One vector is turned by the same rotation once a step. Each row is the vector after some number of steps, and that number follows the row.
The counts run from 0 to 469.
[-18 -12 -12  -5   0   7  24   7  -4   8   2  12  14  -3  14  10   6   0
   7 -25   5   1   2  11  -7   0   6  -9  -3  -2  15  -4  -1   6  25   1
 -17  -3  10 -20 -21 -13 -17   7 -10 -10  -3   2   5  -1  -8   8  30  16
  -2   6 -19  14 -17   4   0  -9] : 255
[ -8  -2   4  -9  -8  11  14   0 -17  12  -1  15   4 -10   7  11  24  -1
   3 -20   2  13   9   2   1  15   6 -15  12 -12  -2   0  11 -14  12  -1
   0  -3  -9 -13 -20  -3 -17  17  -9  -3  -8   1   0  -6 -20  10  20  12
  18  14 -10  -1  -6 -25 -19  -9] : 200
[-13   2  -2 -12  -5   5  12   0 -19   4  -5  16   2  -7  11   7  25  -5
   1 -13   4  10  13  -1  -5  11   4 -12  13 -12  -3   3   7 -13   8  -7
  -1  -3  -8 -10 -18 -11 -21  11 -11   2 -12  -2  -3  -3 -26  14  19  15
  14  13 -10   2  -2 -29 -19  -6] : 197
[  2   7 -12 -11   1  -5  23   3  -8   5  14   9  16  -6  10   2  28   4
   9 -25   3   2  19  12 -10  12   2  -4   5 -14  14 -12   8  -7  12   2
   2   1   9 -20 -16 -19  -8  14 -13 -12  -5  -2  -9  20 -26   6  10   5
   4  -3 -15   0  -9  -3 -13  -1] : 370
[-17  -8 -16   1  -3  10  12   1  -5   4  -3  11  19 -16  10   1   4  -8
   6 -16   4   3   8  10 -14   1   3 -15  -2   4   6 -11  -6   0   4   1
 -21   1   1 -11 -21 -15 -24   4  -4 -10  -9  -4 -12   6 -23  24  24   6
  -1  -4 -22  18 -22  -6   2  -5] : 246
[-12   1 -13 -17   2 -13  33   3 -11  -5  12   6  12 -10  15 -11  23  -8
  15 -12  11   0   8  11 -17  14  12   0  -6  -6   3  -2   5  -5  11  -4
  -5  -6   4 -15 -15  -9  -7   4  -3  -7  -9  -7  -6  12 -30  18  23  10
  15  -6 -13   6  -2 -11  -9  -2] : 360
[-12  -7  -8   7  -5  19   6   2   2  15  -1  15  17 -13  10   7   8   0
   3 -23   0   3   8  14 -10   1  -3 -20  -1  -1   9 -18   2  -2  11   5
 -15   0   1 -15 -22 -17 -19  17  -8 -16  -5   1 -13   8 -17  17  20   4
   0  -3 -20  11 -24   1   1  -5] : 242
[ -1 -15   1   1   2   3  -1   8   9   7  13  13  19 -12   5  14  10  13
  14 -23  20   8  12  21  -3   5   5   1   2   5  11  -7  28  -2   9   3
  -4 -10  12 -20 -15  -5  -9  15 -15   8 -10   3  -3  -4  -5  18  23  22
   8   0 -17   9  -9  14  -7  -6] : 127
[  2   0  -1  -3  -1   5  16  -2 -10   4  17   8  10  -5  -3   2  16  -3
  23  -2   5  15  13  18  -5  10  10 -13   1  -5 -12  -2  17 -10   1  -3
  -7   1  -2 -11 -21   7 -17  16   1  12 -17   1  -3   2 -16  23  29  10
  24  -7 -18   4 -15  -6 -10  -1] : 23
[-19 -14 -13 -10  -4  -4  23   9  -2   6  -2   5  12  -3   1   9   6  -4
  14 -10   7  -5   2  17 -23   1   5 -12 -13   1   4   7   9   6  25  -3
 -10 -16   6 -14 -11   1 -14   7  -1   7 -13   2   8   1 -10  12  35  15
  12  -3 -21  10  -8   4 -14 -13] : 454
[ -4  -7  11 -12   5   9  24  -3 -12   6   6  16  13  -8   9  -6  23  -3
  11  -8  10   8   6  10   0  14  13 -18   2  -1 -15  -5  10  -8   5   2
  -6  -6   0 -17 -15  -1 -22   9  -1   0 -17  -3   5  -1 -18  16  31  10
  22   3  -8   6  -3 -15 -11  -9] : 213
[ -6  -6  -1  -8  -2   1  15   0 -23   3   6  15   9  -4  15   4  16  -6
   1 -16   3  10  20  -1   1   5   8 -16  11  -6  -2  -6   0  -6  -2  -2
 -19   5   1 -18 -18 -12 -26  -2  -3   8  -4  -2  -1   4 -25  19  32   0
   5   6 -13  17 -19 -14  -7  -4] : 396
[-11  -2 -12 -14   0 -11  35   5  -9  -6  10   5  12  -8  12  -8  27  -6
  16 -17  14   2   2   9 -12  16  11  -1  -3  -6   2  -1  10  -3  12  -3
  -2  -9   8 -16 -12  -9  -8   8  -8  -9 -13  -6  -2   7 -25  16  21  11
  16  -5 -14   3   3 -14 -13  -3] : 362
[ -1  -1  -1 -11   2  -5  -6   3   1   5   9  16  16 -14   0   5  16   5
  15  -3  11   3  28  25 -21   1   3  -3   0   0  -4  -2  24 -11   4  -4
  -2  -7  -1  -9 -15  -3  -8   9  -2  18 -15  -2  -9   8 -23  22  25  20
  15  -6 -13   8  -7   6 -10  -5] : 320
[ -8  -7   7  -5  -8   6  13   5 -13   7  11  16  -3   0  11  12  18   1
  11 -13   7  18   9   5   7   7  10 -10   6 -10  -5   2  19 -10  14  -5
  -7  -3  -3 -16 -21  -1 -12  16  -7  14  -8   5   5 -10 -10  17  36  17
  19  10 -11   4 -11 -13 -13  -3] : 13
[  1 -18   6  -7  -1   0   3   5  -4  12  14  13  22 -19   3  11   5   5
   5 -19  12   4  19  15  -4   5   7 -10   5   9  -1  -3  17  -5   3   7
 -14  -6   3 -24 -15   8 -14  -1  -1   9  -1  -2  -1   0 -15  19  33   6
   9   4 -13  19 -19  11  -5 -11] : 115
[-19 -15  -6   5 -12  -1  -9  12   8   0   3  15   3  -9  14   7  11  -1
   8 -17  19   5   9  12 -12  -3  -3  -4  -6   2   9  -6  23   0  10  -6
  -7 -16   6 -10 -11 -16  -6  15 -13  10  -9   4  -9  -2 -13  29  30  17
   8  -4 -19   7  -6   2  -8  -1] : 140
[ -5  -1  -6  -1  -8   8  15   2 -17   5   1  11   9  -8   9  13  20   0
   1 -29   4  12  12  -3   7  15   3 -11  18 -10  11  -8   6 -10   1   2
  -7   2   4 -18 -17 -15 -23  13 -17  -9  -5   0  -6   1 -20  13  10   4
   4  10 -20   6 -14 -22 -17  -5] : 387
[ -8  -9   0  -7  -1   5  22   0 -20   0   5  15  10  -4  13   5  17  -5
   8 -17  10  13  11  -3   7   9  14 -11  12  -3  -3   0   4  -5  -3  -3
 -17   3   5 -19 -17  -7 -30   0  -7   8 -11  -2   4  -7 -17  19  31   9
   9   9 -14  15 -13 -18  -9  -7] : 399
[ -9 -11 -15 -10   5 -12  20   8  -6  -1   1   7  19   3   8   8  11   1
  11 -18  11  -6  14  11 -15  -1   4  -6  -5  -1  14  -3   6   9  11  -4
 -14  -7  19 -21  -6 -17 -23  -1 -11   9 -10  -1   6   9 -12   9  27  10
  -3  -2 -24  17  -8   8 -13 -10] : 269
[  4  -5   3 -10  -1  -2  -4   4   2  13  15  14  16 -14  -4  13  14   7
  15  -9   8   5  24  29 -16   4   3  -7   1   0  -2  -2  28 -10  12   1
   2  -9  -2 -14 -17   6  -4  14  -2  15  -9   0  -5   5 -17  16  25  16
  17  -2 -13   6 -11  11 -12  -6] : 317
[-20  -9 -17  -3 -16  -9   5  12  -4   1  12   9   0 -10  12   7   7  -9
   7 -14   3   4  12  12 -20  -1   1  -6  -8  -4   6   2  12  -4  19  -8
 -13  -9  -3 -10 -20  -2   3   9   0   7   1   0  -9   6 -23  26  36   9
  11  -4 -18   9 -19   2  -6   2] : 154
[-23 -13 -11   7 -10  15   8   8   1  10  -8  12   6  -6   3  16   1  -1
  11 -16   6   7  -3  13 -10  -2   3 -14  -5   1   8   2   8   2  21  -5
 -14  -9   1  -9 -21  -5 -20  20 -10  -1 -14   6   2 -11  -4  17  27  23
   8   5 -23   9 -15  -5  -8  -9] : 440
[  2   1   7 -12  15  16  19  -6  -7  12   9  22  20  -5  11  -2  24   7
  14 -15   6   9  16  19   0   9  11 -10   6  -6  -2 -13  10 -10  11   1
  -2   5   2 -19 -22 -15 -22  14  -9  -3 -15  -2   1   4 -16   5  21  22
  10   2  -6   5  -4  -2  -1  -6] : 219
[  1  -6   6  -1   3  15  11  -2   2   9   7  14  21 -12   2  -6  21   2
  14 -12  10   3   9  18  -7  10   1 -22  -2   0  -8 -21  12  -5  -4   7
  -7  -6   5 -17 -12 -12 -25  17  -4  -7 -18  -2  -9  10 -16  20  23   2
  13 -12 -16   7 -12   0  -7  -5] : 227
[ -5   0 -21 -10   2  -6  20   6   0   7   0   2  22  -9  -9  17  11   5
  18 -16   5  -1  12  21 -24   8   4  -2   0  -1  15   7  10  -1  21  -2
  -1  -8   7 -11 -14   1 -14  12 -12  -1 -15  -1   1   5 -12   5  11  22
   8   0 -26   6  -8   2 -19 -12] : 462
[-16  -3 -10 -18   9   1  34   2  -9   7  -5  11  17  -2  10   1  16  -2
  10 -17   1  -6   6  11 -17   6   9 -11  -5  -6   8  -1  -2   2  27  -2
  -8  -4   5 -17 -16 -13 -21   4  -7  -7 -11  -4   7   5 -16   1  23  17
   5   5 -13   9  -5  -2 -10 -13] : 68
[-19  -2 -10  -3  -7  19  15   2  -3  15  -7  15   6  -6  10   8  12  -2
   4 -18  -7   3   2  13 -15   0  -1 -20  -3  -9   6  -8   0  -3  30  -3
  -8  -4  -6 -10 -24 -14 -16  23  -8 -14  -8   3  -4   5 -14   8  21  17
   8   2 -16   2 -14  -7  -7  -7] : 53
[  3   6  -2  -6   2   6  12  -2 -14   8  19  14  11  -3   1  10  15   2
  18  -8  -1  17  23  19  -3   5  12  -6   9 -10  -3   0  14 -13   8  -6
  -8  10  -4 -12 -29   2 -14  16  -5  11 -11   2  -1   0 -17  16  26  19
  14   1 -13   6 -20  -5  -4   0] : 19
[-11 -13  -5  -6 -12   0  -6  11  -9  11  -7  16   5  -4   7  29   9   6
  -2 -24   6   4  19   4  -7  -2  -4 -10  10  -5  13   3  17  -3  16  -5
  -9  -9   1 -17 -12  -9 -16   8 -15  16  -2   5   2  -5 -11   9  25  15
   4  17 -18  11 -12  -3 -22 -13] : 292
[ -4  -5 -10 -15   8  -8  18   2  -9   3 -10   8  24  -8   3   2  21   0
   5 -16  11  -8  18   8 -20   7   0 -13   2  -1   7  -7   2   1   1   1
  -7  -8  11 -18  -3 -18 -29  -1  -9   1 -15  -6  -1  14 -23  10  15   5
   1   0 -19  15  -1  -4 -20 -15] : 82
[-22 -15 -15   3  -5   8  21   4  -4   0  -5   8  14 -12  10   0   4 -10
   7 -17   9   2  -2   5 -10   3   6 -14  -5   6   4  -5  -4   4   6   0
 -22  -6   4 -13 -16 -11 -26   5  -5 -10 -12  -2  -3  -2 -17  24  28   8
   4  -1 -23  18 -16 -10  -2  -9] : 249
[ -2  10 -13 -12  -4  -6  10   4 -11   2   4  11   5   2   6  11  30   5
  10 -18   4   6  22  11 -14   7  -1  -4   9 -21  12  -1  17 -10  14  -8
   8  -3   3 -11 -15 -18 -10  19 -17   5 -11   2  -4  10 -23   7  10  17
   8   3 -16  -5  -2 -12 -24  -4] : 182
